In the rows, 100 means zero.
One hidden turn or mirror swaps the rows below in pairs. Which row is each named row swapped with?
q466: 97 110 122 54 133 84 79 114 77 100 104 118 92 117 94 121 102 92 91
q812: 106 106 111 51 140 95 96 96 91 94 107 108 70 116 98 129 101 80 80
q570: 97 93 114 72 105 118 99 108 63 100 73 94 63 93 92 125 116 81 87
q128: 104 108 108 93 98 94 104 127 71 119 99 97 71 114 99 76 101 87 119
q202: 112 100 83 66 104 104 81 125 74 94 87 88 90 116 114 104 102 91 118
q217: 116 115 125 77 114 105 102 102 46 99 109 96 74 119 96 107 114 63 116
q889: 99 103 117 71 146 111 89 111 90 102 125 95 83 102 102 102 107 92 81
q647: 103 121 95 76 101 59 101 110 78 101 87 92 61 97 86 105 109 94 117
q392: 103 81 115 72 127 64 114 105 61 101 110 93 86 106 97 112 102 84 101
q176: 102 107 96 62 94 89 83 105 64 98 95 105 86 114 135 97 108 91 90
q111: 102 124 120 63 99 126 108 106 67 99 105 103 90 99 110 108 110 72 79
q731: 102 140 108 75 115 58 90 114 73 95 96 99 84 99 91 106 109 72 91
q541: 106 107 124 76 120 113 111 112 95 86 94 84 69 84 96 114 100 57 115
q841: 94 106 95 82 120 110 106 106 79 106 102 88 72 97 59 109 113 94 105
q736: 99 94 86 70 111 72 95 111 106 99 116 103 62 112 91 116 109 101 107
q386: 95 66 104 64 106 85 102 109 89 96 97 106 74 117 107 107 100 62 92
q913: 113 117 106 67 122 122 92 108 44 100 110 100 68 108 109 114 119 81 99
q863: 99 100 119 61 116 82 94 120 39 102 89 110 66 106 102 118 113 79 90
q986: 104 103 84 70 122 98 115 116 90 84 93 90 67 92 103 128 115 61 120
q785: 109 126 96 77 106 79 104 108 79 113 105 93 71 110 92 80 129 101 87
q576: 77 95 103 73 125 114 95 103 93 85 94 103 71 93 100 120 105 57 97
q696: 101 82 116 80 118 117 103 111 82 104 67 99 74 108 94 111 109 70 88
q783: 94 92 94 41 116 90 83 115 83 89 99 99 78 111 114 135 104 82 105
q892: 73 106 106 73 123 104 103 138 70 114 95 111 80 95 89 94 100 91 102
q103: 99 89 106 66 99 103 98 114 91 89 66 106 73 94 101 103 111 101 115
q765: 101 119 92 71 133 89 106 108 92 101 132 103 90 111 117 98 109 77 82
q686: 82 120 99 83 114 101 114 117 75 108 98 101 72 87 78 88 86 74 103
q179: 108 122 121 83 104 105 112 105 81 121 112 91 75 111 87 90 101 99 82
q588: 103 117 105 85 113 115 102 112 122 101 93 102 65 105 105 103 109 70 113
q96: 88 113 86 63 128 110 84 104 72 101 87 91 75 115 74 103 95 88 108
q64: 106 111 109 64 86 85 98 108 96 85 107 113 70 107 129 121 114 67 94
q921: 104 106 113 97 98 90 119 111 78 95 100 98 82 88 118 110 132 63 109
q471: 116 113 119 71 112 78 107 132 99 113 116 102 57 111 106 110 134 85 104
q490: 114 130 115 65 130 108 110 111 98 104 133 90 69 111 100 111 105 89 106
q65: 94 124 131 80 118 100 111 119 86 113 114 110 66 100 77 99 110 85 80
q441: 138 103 94 63 114 98 96 107 98 93 105 78 69 106 101 118 113 75 115
q784: 107 115 119 86 101 105 89 118 99 96 86 105 83 111 96 105 106 69 135
q635: 104 91 94 71 109 111 92 108 40 102 97 97 73 110 112 113 107 82 107
q127: 98 131 106 84 104 73 91 109 109 102 117 97 76 110 103 98 112 69 114
q401: 103 97 104 58 111 91 87 96 93 83 106 109 89 106 133 122 116 75 99
q792: 122 120 133 76 125 101 114 115 88 121 101 96 73 117 90 101 113 92 83
q738: 106 83 114 70 107 135 101 109 70 94 95 100 66 114 93 115 107 75 104
q616: 103 88 126 70 103 113 102 94 73 81 99 92 74 86 96 119 92 79 106
q157: 106 151 96 70 114 74 95 108 64 102 104 99 66 112 95 112 112 83 93
q374: 100 102 105 69 117 52 95 110 93 96 84 99 65 111 87 103 112 81 115
q167: 101 154 116 64 110 112 92 113 71 100 92 100 77 107 105 101 110 67 98
q602: 97 115 126 85 118 106 94 113 90 104 122 100 74 83 97 100 116 110 92
q634: 110 105 111 55 103 86 87 119 86 98 93 107 83 124 138 96 115 85 103
q216: 95 110 98 66 122 82 88 116 108 100 102 106 85 88 107 102 106 70 69
q482: 102 113 100 73 116 69 105 109 117 98 110 98 74 95 96 112 109 92 120
q509: 104 95 94 52 90 96 109 106 63 90 70 92 72 102 106 108 112 76 92
q448: 118 121 131 69 111 75 96 88 80 97 105 110 81 113 99 94 117 97 86
q709: 90 109 71 70 99 107 90 115 71 95 80 98 76 114 110 103 92 80 108
q199: 92 134 109 86 107 79 113 124 66 119 106 103 70 89 91 92 101 83 100
q406: 100 84 96 65 125 81 120 116 72 105 118 95 91 104 101 113 106 105 95
q159: 101 101 117 90 105 93 109 134 81 107 98 98 82 91 130 99 128 82 115

q64 pairs with -> q736
q374 pairs with -> q634
q570 pairs with -> q179
q482 pairs with -> q401
q841 pairs with -> q111

